Rotation paths and how fast each direction turns (degrees per step):
Each turn is a multiple of 5 degrees from 10 to 175, or 0.
Each row of a path follows its step; steps can be skipped.
Rotation 1:
step 1: [ 0.07 -3.32  1.92  3.65  0.07 -2.32  0.00  3.07  2.68  2.72  0.41  0.94
  4.30  2.91  0.60 -0.01  1.85  1.51 -1.87 -1.19  0.96 -3.67  1.98  1.55
 -0.73 -3.45 -1.41 -4.38 -1.16  4.79  0.89 -0.15 -3.44  1.21 -2.32 -0.14
 -1.20 -2.90  1.70  0.13 -1.49 -0.45  1.23  1.19 -4.75  5.50 -0.21 -3.91
  0.50  1.86]
step 2: [ 2.09 -2.09 -0.63  5.03  0.99  0.59 -1.08  5.18  1.71  0.44  2.04  2.28
 -0.01  5.80  1.74  0.05  0.75 -0.57  0.14  0.74 -1.15  1.21  1.11  3.76
 -2.80 -2.38 -0.64  1.21 -4.71  1.69 -4.43  2.06  1.23  0.20  2.14 -2.57
  2.29 -4.16 -0.36  3.40  2.74  3.95 -0.82  0.34  1.51 -0.89 -2.27 -2.41
  0.41  2.78]
step 4: [ 3.65  0.69  1.35  1.20  0.63 -1.19  2.17  1.16  1.40 -0.90  2.06  0.96
 -1.19 -3.17 -1.77 -1.51 -0.20 -1.57  4.34  4.16  1.35 -0.61 -2.13  3.47
 -0.66 -1.16 -2.57 -4.25 -0.23  4.23 -1.16  3.07 -1.34  3.88  1.64  6.83
 -0.27  1.90  0.36  2.96 -0.99 -3.04  0.35  2.26 -2.22  4.25  2.09 -1.43
 -0.23  1.95]
step 7: [-2.17  1.33 -1.91  0.06 -2.82  1.45  0.99  0.73  0.83  0.45  4.36 -1.75
 -1.38 -0.20  1.85 -2.28 -1.78 -1.88  3.73  2.88  2.41  3.59 -2.65  2.26
 -1.97  1.67 -1.23  0.71  2.27 -1.61 -2.17  1.82 -0.53 -3.57 -2.39  4.94
 -1.44 -3.36 -2.83  0.77  0.78 -0.23 -0.22  4.53 -5.52 -2.45  2.34 -1.52
 -2.99  2.35]
step 10: [-3.91 -1.76 -0.04  2.08  1.26  2.64  2.34 -1.08  2.26  1.28  0.94 -3.59
  1.33  2.15  4.31 -2.38 -4.22  0.58 -2.79 -3.29  3.02  2.70 -4.23  3.10
 -2.43 -0.58 -3.28 -1.53 -3.79 -0.76 -1.69  2.32  0.18 -1.76 -2.15 -1.77
  3.18 -2.17 -0.85 -0.90  0.26 -0.76 -0.66  0.94 -0.45 -1.04 -1.90 -3.10
  1.52  5.24]
step 12: [-0.49  1.33  0.42  3.29 -0.83 -1.11 -1.30  0.54 -1.80 -1.20 -1.17 -4.53
  0.62 -1.59 -4.26 -2.25  2.45  0.55  1.10  1.25  1.18 -0.26 -1.77  2.44
 -1.51  5.72 -0.94 -3.08  1.56 -0.40 -2.06  1.59 -1.02  2.09 -3.20  1.42
 -1.07 -2.09  0.46  5.92 -3.17 -2.44  0.02 -0.23  2.80  5.90 -4.22 -2.15
  1.99 -0.95]
step 13: [-0.34 -2.80  5.01  2.00  2.47  2.19  0.00  0.28  0.77  2.49  3.43 -3.08
  1.64 -0.81  0.19  0.40 -1.41 -2.22 -1.94 -2.21 -1.01 -3.87 -0.86  3.51
  3.45 -0.52 -4.07 -1.16 -3.30  1.47 -2.99 -3.34 -0.65  1.88 -1.86  4.03
 -3.12 -0.91 -1.32  2.05 -3.72  0.87  0.69 -2.36  0.92  1.05 -3.97 -2.78
  3.93  1.48]
step 20: [ 1.04 -1.75  0.81  4.07  5.25 -3.07  1.39 -0.22 -0.94  2.99  3.69  1.02
  1.50 -2.52 -0.65  3.95  0.64 -0.07  5.95  0.19 -1.30 -0.47 -2.83  3.31
 -3.09  1.13 -1.83 -1.12  1.19  1.22 -1.98 -0.14 -1.70  1.18  2.43  4.54
  0.72 -0.03 -0.65  6.78  1.28 -0.92  0.84  2.80 -1.39  2.55 -0.54 -0.70
  1.04 -0.25]
step 21: [-0.17  1.68  4.48  2.39  0.82  0.52  6.64 -0.15  1.34  1.38  2.08 -1.24
 -3.27 -0.50 -0.77  2.67  1.70 -0.48  3.36  1.73 -2.46  1.14 -2.83  3.33
  3.32 -1.17 -1.89 -3.87 -4.49  0.59 -2.12  0.87  0.05  0.66  1.59  0.08
 -3.02 -4.42  2.56  1.34 -3.31 -0.94 -4.49  0.99  1.68  0.27 -0.72 -1.20
 -2.70  2.08]
Directions:
[-1.03 -0.02  0.22 -0.49 -0.32  0.24  1.12  0.30  0.93  0.77 -0.13 -0.61
 -0.86 -0.36  1.55  0.44 -1.52 -0.06  1.13 -1.03 -0.43  1.37 -1.00  0.68
  0.46 -0.27  0.31 -0.30  0.63  0.72  0.03 -0.57  1.38  0.75  0.22 -0.09
 -0.04 -0.25  0.36  0.50 -0.06  1.09 -0.09 -1.04 -0.37 -1.32 -0.55  0.49
  0.11 -0.51]	100
[-0.26 -2.01  0.01 -0.98  1.24 -0.23 -0.07 -0.37 -0.99 -0.22 -0.23  0.82
  0.64 -0.14  0.39 -0.41  0.36 -0.56  0.20 -0.37  0.35 -0.08 -0.72 -0.78
  0.55 -0.87 -0.52 -0.43 -0.81  0.76  1.36 -1.31 -0.74  0.83  0.11  0.35
  0.38  1.30 -0.89  1.20  0.10  0.72  1.18  0.30 -0.53 -0.09 -0.43  0.15
  0.35  0.70]	155
[-0.95  0.48  0.66 -1.46 -0.19  0.75 -1.95 -0.47 -0.77  0.35 -1.10 -0.73
 -0.47 -0.11 -0.13  0.31 -0.47 -0.60 -0.36  0.39  1.20  1.35 -0.77  0.43
 -0.27 -0.08 -1.19  0.61 -0.57 -0.46  0.42  0.52  0.60 -0.94 -1.34  0.38
 -0.37  0.49 -0.53 -0.09 -0.19 -0.44 -0.28 -0.59  0.35  0.41 -0.16 -0.75
  1.28 -0.34]	20
[ 0.13 -0.28 -0.63 -0.77 -1.24 -1.12  0.20  0.11 -0.69 -1.78  0.47 -0.27
  0.20 -0.33  0.66  1.14 -0.85  0.65  0.08 -0.19 -0.18 -0.15  0.01 -0.19
  1.48 -0.22 -0.82 -0.55  0.02 -0.14 -1.19 -0.13 -0.44 -0.62  0.80  0.85
 -1.90  0.19 -0.18  0.50  0.24 -0.79 -0.09  1.00  1.21 -0.50 -0.63 -0.19
  0.72 -0.37]	45
[ 0.22 -0.53 -0.01  0.51 -0.72  0.59  0.66 -0.96 -0.68  0.06 -1.67  0.27
 -0.83  0.80  0.74 -1.25  0.05 -0.12  0.24  0.75 -0.40  0.55 -0.50  0.71
  0.19  0.70 -0.90  1.21 -0.20  0.45 -1.13 -1.25 -0.23 -1.06  1.07 -0.09
  0.42  0.25  0.46 -1.36 -1.02 -0.07  1.16  0.95  0.14 -0.56  0.19 -0.22
 -0.48  0.36]	95
[ 0.77  0.50  0.00 -0.06  0.66  0.59  0.94 -0.19 -0.60  0.11  1.19 -1.02
  0.41  0.05  0.84 -0.79  0.22 -0.41  0.64 -0.62  1.08  0.64  1.21 -0.25
 -0.17  0.39 -0.24  0.52 -0.64 -0.19 -0.72  0.56  0.02 -0.46 -0.69  0.41
  1.16  0.87  0.94  0.57  1.25  0.61  0.60  1.00  0.35  0.08 -1.47 -0.62
 -0.43 -1.72]	140
[ 0.61  0.68  0.61 -0.03  0.04 -0.51  0.84  0.63  0.41  0.56 -0.24  0.08
 -0.48 -0.56  1.64  1.89  0.91 -0.83  0.63  0.50  2.04 -0.10 -0.27 -0.67
  0.42  0.27 -0.18 -0.91 -0.06  0.46 -0.01  0.54 -0.63 -1.01  0.38 -0.61
 -0.22 -0.05  0.03 -1.08 -0.13  0.57  0.48  0.45 -1.13  1.09  0.60  0.47
  0.56  0.61]	110
